In the rows, zero is written as 128.
Each path is a new rotation, seen through one point. The rows after it are directions, each followed by how far the rotation turns it, in degrees per step (0 if it stays put).
Each turn is a multiple of 5 degrees from 10 to 175, or 0.
Each row of a path follows its step; steps can be skipped.
path 1
step 1: [128 122 140 130 138 132 132 134 128 117 139 142 126 131 127 124 147 126
 135 128 123 136 118 119 131 135 126 129 132 123 119 127 134 118 134 125
 135 120 123 147 130 118 125 121 123 122 118 127 115 123]
step 2: [119 127 138 112 129 119 136 137 134 125 124 124 131 122 128 122 134 122
 121 132 133 127 130 134 131 126 118 136 138 117 117 124 121 124 139 135
 120 137 129 138 123 123 144 130 120 135 112 117 121 123]
step 3: [119 123 137 120 137 136 135 131 130 128 125 130 129 115 124 123 114 129
 142 118 133 118 123 120 129 120 124 136 123 120 131 119 140 115 117 126
 124 132 115 131 121 117 133 137 113 136 130 124 127 127]
step 5: [124 127 127 126 134 134 126 122 115 125 130 134 129 130 129 122 132 141
 124 130 131 119 136 138 125 118 132 146 126 127 109 124 125 123 131 122
 115 139 128 127 129 123 113 145 133 126 113 125 134 119]
step 6: [129 133 135 115 150 137 119 122 116 127 136 121 127 126 130 126 132 129
 141 117 123 115 134 125 138 125 119 124 133 122 135 133 126 126 122 114
 119 131 142 128 130 117 119 125 133 130 123 124 119 129]
step 7: [131 135 119 119 142 124 126 118 130 133 131 132 127 136 120 130 140 128
 129 118 132 131 124 123 126 125 136 123 146 134 137 122 121 122 118 132
 124 139 121 135 120 125 130 124 126 125 108 136 124 112]
step 8: [118 127 135 117 125 136 127 133 121 129 128 125 119 128 123 125 130 141
 124 121 126 134 119 130 119 125 134 123 139 120 136 110 135 126 140 146
 114 137 124 131 130 117 118 128 142 129 124 125 125 130]
step 11: [133 108 126 128 135 135 112 139 124 133 126 120 131 133 133 124 133 137
 120 135 132 117 135 142 124 127 142 127 132 137 135 117 126 123 126 131
 133 126 132 114 139 121 128 124 137 133 121 125 117 129]
step 12: [133 113 129 133 137 116 118 120 130 146 127 130 123 132 127 124 124 146
 129 133 130 125 127 117 136 129 135 112 127 131 118 136 124 122 133 125
 119 133 129 128 139 112 122 123 121 117 124 127 125 127]
step 17: [135 109 136 131 125 137 120 125 129 127 151 125 143 125 131 125 134 137
 123 134 133 137 131 116 127 119 134 131 127 121 133 135 127 133 125 116
 131 122 138 139 136 125 136 122 136 128 126 137 131 138]
Speeds:
[127 129 127 127 126 129 129 128 127 126 134 126 124 127 128 130 128 123
 130 128 128 126 129 132 129 129 130 126 126 128 132 127 127 131 131 129
 125 127 133 131 132 126 131 126 129 130 128 125 125 132] : 160
[127 132 126 130 127 126 127 129 129 126 125 132 128 130 130 125 129 126
 124 130 130 125 132 128 131 128 132 130 126 130 130 127 127 130 123 128
 125 133 125 128 130 129 131 128 124 129 126 129 126 125] : 160
[130 128 127 126 126 130 131 129 129 131 128 128 127 132 130 125 123 130
 126 128 133 125 125 126 132 131 127 130 127 130 127 128 130 126 127 127
 125 127 134 130 125 126 128 126 132 130 130 126 127 126] : 120
[125 128 130 124 128 129 130 127 131 131 127 127 127 131 130 129 128 133
 129 131 128 127 130 130 131 131 126 127 129 125 126 130 130 133 129 128
 127 130 126 125 132 127 128 134 127 131 126 130 128 132] : 115
